In the rows, zero is written as 128.
Each path below is one point turned by a fixed rotation once a step. After each direction that follows a path, write how fast that rotation turns it, in degrees each step (0 if it stays still).
Each turn is a multiple of 5 degrees from 10 to 175, or 0.
Each row of a path follows its step; steps can be skipped.
Path 1:
step 3: [131 124 120 129 134 120 125 121 127 125 141 132 131 138 121 130 140 133
 113 144 126 126 125 124 128 133 125 122 131 128 127 134 121 135 135 122
 133 133 124 123 125 126 132 130 124 134 131 123 127 125 133 135 141 117
 125 132 134 128 122 133 128 125 135 117 125 116]
step 4: [129 131 124 128 132 123 128 132 122 129 138 130 128 113 134 138 127 126
 137 140 136 129 126 127 130 128 135 127 133 116 122 134 128 126 133 124
 131 126 124 125 126 121 144 138 122 125 134 127 133 135 134 121 136 127
 119 125 139 131 135 127 134 133 136 114 133 133]
step 5: [138 121 132 125 138 119 128 121 132 123 130 118 134 130 137 131 138 127
 119 130 130 123 133 136 127 129 134 127 118 120 129 130 132 131 129 125
 119 127 117 137 130 132 143 125 131 127 139 127 136 131 130 129 136 127
 127 122 114 134 135 125 127 121 133 119 126 137]
step 8: [132 128 133 139 127 131 120 133 127 123 125 135 143 127 125 135 134 139
 119 136 123 139 136 138 132 125 139 119 120 120 131 126 140 134 134 130
 118 126 127 132 131 130 126 140 120 125 130 130 123 132 125 133 123 128
 129 124 130 131 130 129 116 131 128 127 119 130]
step 18: [122 134 126 132 130 127 127 117 132 126 128 143 136 135 129 126 130 133
 126 141 132 123 138 124 128 132 128 123 129 134 121 125 134 132 121 120
 132 121 127 129 140 127 137 135 116 122 129 126 120 134 121 132 117 123
 135 138 130 135 135 131 136 126 118 135 135 128]
step 20: [137 140 124 138 131 127 125 127 123 116 126 123 137 126 122 129 125 125
 120 136 130 134 128 130 132 136 125 125 130 140 135 136 126 130 127 130
 132 115 123 136 130 125 137 128 127 122 123 133 130 131 135 139 121 123
 120 116 126 118 141 127 126 122 131 133 139 126]
step 24: [129 130 139 127 126 128 133 121 142 122 127 133 133 130 130 126 129 122
 133 133 125 133 116 126 136 125 130 119 121 125 113 130 129 136 124 129
 138 127 121 131 134 136 125 140 128 135 131 121 127 121 135 135 133 129
 136 129 130 127 138 126 128 133 149 124 133 125]
step 25: [121 134 121 128 132 125 127 120 136 132 127 121 126 134 131 145 122 127
 121 130 122 122 120 131 135 127 130 115 123 124 127 134 130 120 115 122
 121 126 129 137 128 123 127 138 127 128 139 131 129 134 131 122 125 125
 122 141 132 121 133 127 121 126 138 120 123 117]
Directions:
[127 129 129 128 126 127 131 128 128 127 128 128 128 128 127 130 129 127
 128 127 127 130 126 128 129 127 128 128 130 127 127 131 129 130 130 127
 125 127 130 130 130 128 128 127 126 129 129 132 125 127 132 128 126 129
 130 128 125 128 128 130 127 130 131 130 126 130] | 25
[129 127 126 128 128 129 126 126 125 127 129 130 128 127 129 126 127 128
 127 128 127 126 125 127 126 129 127 129 130 130 128 127 128 130 127 128
 124 125 129 129 127 129 131 126 128 129 128 128 126 127 130 130 127 129
 129 129 131 129 127 130 131 127 126 128 132 129] | 20
[126 128 127 129 128 128 130 129 128 130 127 130 130 126 130 127 125 126
 130 128 124 127 129 130 126 132 130 127 130 129 129 128 127 126 127 129
 128 130 128 128 130 127 130 128 124 127 128 130 127 127 128 125 127 128
 125 129 130 127 130 129 127 127 128 129 129 127] | 155
[133 129 130 128 130 126 128 129 127 127 125 127 127 127 128 126 125 129
 129 128 128 128 126 126 129 129 130 128 125 125 130 127 129 131 131 131
 128 126 127 127 130 128 128 128 128 128 128 126 128 129 131 127 129 130
 126 128 128 128 130 128 126 131 126 129 129 126] | 95
[127 126 128 126 127 127 129 130 127 127 128 128 128 129 126 127 125 130
 127 126 128 132 128 125 127 126 128 128 131 131 129 126 125 130 128 130
 128 128 126 130 128 128 127 130 126 126 128 130 130 130 127 130 128 127
 127 125 128 127 128 131 129 128 127 129 129 127] | 35
Path 2:
step 2: [127 121 128 118 120 118 121 119 125 117 133 134 125 133 123 133 126 140
 128 134 122 125 123 142 130 118 130 131 118 122 128 123 128 135 126 132
 133 136 126 136 118 133 114 123 117 117 126 122 126 122 129 136 120 126
 136 131 132 135 121 120 122 128 139 134 116 128]
step 10: [126 136 129 134 125 120 123 123 123 113 126 131 132 131 135 125 130 125
 129 128 138 129 122 120 126 136 121 124 127 117 128 132 115 126 136 125
 135 141 113 133 128 120 126 114 125 131 132 128 133 116 128 125 132 133
 133 131 129 119 124 136 119 131 135 132 126 149]
step 13: [123 130 133 129 120 124 126 122 125 110 135 134 122 131 129 123 125 126
 128 125 137 133 128 115 129 129 133 134 128 136 126 124 135 133 122 130
 144 126 123 124 126 132 122 134 126 114 140 119 121 115 136 138 112 136
 135 125 121 128 123 130 127 117 134 126 121 127]
step 16: [125 126 123 129 131 128 117 133 134 123 128 125 132 149 129 134 127 130
 136 129 129 124 118 129 129 142 120 136 129 132 123 130 124 130 135 126
 142 138 120 127 130 125 135 124 126 116 123 134 146 126 126 129 122 141
 132 115 128 138 131 130 130 120 129 136 121 128]
step 20: [124 124 135 115 131 129 131 130 125 122 131 131 122 132 128 139 126 131
 134 119 135 137 115 131 113 118 130 136 116 138 129 139 128 125 119 122
 120 141 130 140 133 128 119 136 128 120 133 130 128 118 121 133 130 127
 133 132 131 131 132 125 125 134 133 134 119 132]
step 21: [130 133 140 129 133 118 128 134 123 112 121 127 124 124 126 134 131 126
 133 135 134 129 139 124 129 127 125 121 135 137 126 128 134 122 134 125
 125 148 121 134 117 130 124 124 118 131 130 122 137 124 141 131 125 132
 119 123 130 125 118 134 123 136 115 136 125 134]
step 25: [124 129 114 121 125 129 134 116 135 117 132 128 128 129 118 122 127 128
 129 118 125 133 127 123 122 132 125 130 123 127 116 127 123 131 123 123
 151 134 121 128 120 140 122 120 121 133 130 117 134 113 124 127 120 132
 126 131 126 127 132 123 136 124 118 134 128 126]
step 27: [136 114 126 115 125 118 129 133 127 123 115 130 125 133 136 132 132 129
 136 138 124 128 120 122 122 137 118 128 134 139 131 132 125 133 128 135
 133 130 120 137 120 130 126 122 121 115 123 129 135 132 127 137 120 137
 128 138 124 127 119 135 129 140 137 138 128 127]
Directions:
[130 128 128 128 132 129 128 127 129 125 130 126 126 130 129 129 126 128
 128 130 129 127 127 127 128 128 131 131 128 126 129 131 127 130 129 129
 128 130 130 131 128 131 129 126 129 127 126 129 127 129 128 130 129 127
 126 128 129 130 131 125 129 128 127 127 131 130] | 85
[127 130 130 130 129 128 126 128 126 126 125 125 130 126 127 131 130 128
 128 130 129 126 127 128 129 130 128 127 127 129 126 127 129 127 125 129
 129 128 128 129 130 130 129 130 131 128 127 129 127 125 128 127 127 128
 127 128 129 130 124 129 129 125 128 126 127 129] | 140
[125 126 126 132 127 129 127 124 130 127 130 126 127 129 128 128 125 126
 128 126 129 128 130 125 129 128 126 126 129 128 128 129 127 128 128 126
 127 128 126 127 129 128 129 127 127 127 129 131 129 128 129 126 128 130
 130 130 125 130 129 126 131 125 126 127 127 130] | 115
[129 129 127 130 129 128 126 130 127 126 126 130 129 128 128 127 129 130
 126 130 128 126 130 130 128 130 125 130 126 129 130 128 128 128 132 125
 128 127 124 127 128 127 130 129 132 128 130 129 128 131 128 128 127 127
 127 130 128 128 131 127 128 128 128 129 129 131] | 60
